Each named turn below is shown by a few rows before and after it. Which turns, in which order, take the first row of each later pair to the second? The first pair is answered.
X:
[  8,   2, -15,   6,   3,   8,   6,  -6,  -4,   5,  14, -15,   5,   3,   3,
  12, -12,  -1] => [  6,   1, -16,  14,  -1,  -3,   1,  -4,   3,   4,  11, -21,   0,  -1,  -6,
  16,  -1,  -3]
[ -6,  -2,  25, -26,  -6,  -7,  -4,   4, -10, -24,   0,  46,  -1,  17,   9,
 -30, -11,   5] => [-15,  17,   8, -16, -13, -12,   6,  -1, -22, -18,   8,  37,   6,  27,  15,
 -34, -12,   4]
[  6,  -8,  21,   0,   3,  20,  11,   3,  16, -12,  -8,  20, -17, -10,  14,
 -15,   8,  -1] => [  0,  -4,  12, -10,   1,  25,  11,  -1,   8,  -3,   9,  23,  -6,  -1,  28,
 -14,  -3,   4]
[ 15, -14,  18,  23, -18,  14, -16,  -1,   5,  -3, -17,  25,  -9, -20,  15,
  17,  -4,  16] => [ 14,  -9,  11,   7, -19,  15,  -8, -10,  -1,  -5,  -3,  34,   2, -12,  24,
  16, -14,  22]
A:
[ 12,   1,  -7,   3,  -9,   6,  24, -40, -15,   4,  33,   3,  43, -19,  31,
   1, -25,   9] => [-21,  22,   2,  -1, -12, -16,  23, -24, -27,  -9,  26,  15,  33,  -1,  27,
 -33, -13,  -5]
[-25,  -7,  45,  -2, -14, -14,  -4,  34,  -1, -39, -21,  38, -15,  -2,  -9,
 -44,  13,   2] => [  2, -25,  42,  18,  -6,  -5,  -9,  30,  17, -29, -40,   7, -24, -20, -29,
 -15,  28,   7]
[-18,  18, -22,  22, -16, -22, -26,   5,  -9,  23,  14,  -2,  32,   8,  19,
  17,  30,  -1] => [ -9,  18, -25,  23, -15, -23, -27,   6,  -5,  22,  12,  -6,  32,   2,  15,
  16,  28,  -6]
[ 36, -12,  13,   7,  -8, -32,  -2,  14,   4, -24,  10,  -9,   2, -25,   6,
   9,   1, -16] => [ 38, -15,  10,  -4, -12, -28,   4,   6,   0, -23,  20,   0,   8, -24,  11,
  14,  -8, -12]
E:
[-40,  44, -23,  33, -22,   8,   2,  -8,  -9,  11, -10,  -7, -14,  -4, -15,
  -9,  53, -16] => [-46,  35,   2,   5, -29,   9,   3,   9,  -9,  -4,  -7,  28, -23,   4,  -6,
 -34,  45, -13]
[ -1, -28,  47, -14, -11,   3, -14,  23,  16, -16,  -7,  41,  -3,   0,  -5,
 -33,   7,  -3] => [ 15, -21,   7, -27, -12,  20,   3,  -9,  15,   6,  34,  37,  27,   2,  29,
 -11, -22,  12]
[-43,  38, -23,  41,  -4,  -3, -28,  -1, -20,   6,  -4, -33,  17,  10, -12,
  -8,  17,  -9] => [-55,  32,  13,  24,  -8,  -6, -26,  21, -18, -12, -11,  -4,   1,  14,  -6,
 -41,  21, -15]
K:
[ 18, -13,  10,  -4,   3,  20,   2,   1,  14,  -5,  -4,  -3,  -5, -14,  -3,
  22,   0,  -1] => [ 14,  -8,   0, -19,   6,  20,   5,  -9,   4,   5,  15,  10,   8,   2,  11,
  11, -17,   1]
[-18,  -8,  20,   5,  25, -18,   9,  17,  -5, -37,   1,  29, -34,   8,   9,
   0,  24,   8] => [  4, -27,  19,  12,  26,  -5,   8,  14,   6, -33,  -4,  14, -35, -14,   2,
  30,  27,  20]
[ -8, -10,  43, -49,  24,  15,  13,  33,  19, -30,  12,  42,  -7,  21,   4,
 -15,  -5, -14] => [  2, -21,  47, -38,  29,  19,   3,  37,  32, -30,  -3,  25, -18,   2, -15,
   3,  12, -14]
Pairs:
Each pair is 2 to 3 turns apart.
[-33,  44, -33,   7,  -2, -19,  10, -13, -32,   3,  31,   5,  10,  22,  18,
 -26, -12,  -8] => [-28,  25, -11,  44,   1, -31, -10,  10,  -8,  -7, -15, -33, -18,  -4, -26,
  -6,  28, -21]	E then X
[-18,  12,  25, -41, -17,  10,   6,  34,  -1, -10,  -6,  39, -19,  26,  16,
 -23, -31,  -8] => [ -2,  27, -50,   7, -13,  14,  14, -12,  -4,  30,  14, -26,   5,  13,   9,
  37, -37,  -1]	E then E then A
[ 29, -23,  -3,   1,   8,  25,  -3,  -9,  24,  -5,  12,  -9,  14,  -9,  -2,
  19,  -7,   9] => [  8, -17,  19,  13,   5,   8,  -7,  16,  25, -19, -12,  -7, -11,  -8, -22,
  -7,  11,  -4]	X then E then E
[-29,  43, -32,  34,  -4, -26,   5, -17, -14,   1,   1, -22,   2,  12,   6,
  -8,   5, -19] => [-36,  32,   2,   2,  -6, -24,   5,   1, -16, -11,   3,  17,  -8,  21,  12,
 -43,   1, -19]	E then E
[  6,  -2, -29,  19, -15,   2,   6, -47,   8,  20, -23, -26,  -5, -18,  11,
  27,   0, -14] => [-13, -12,  35, -24, -23,  -2,   0,  -9,  13, -13, -33,  29, -24,  -5,  17,
 -32,   5, -16]	E then E
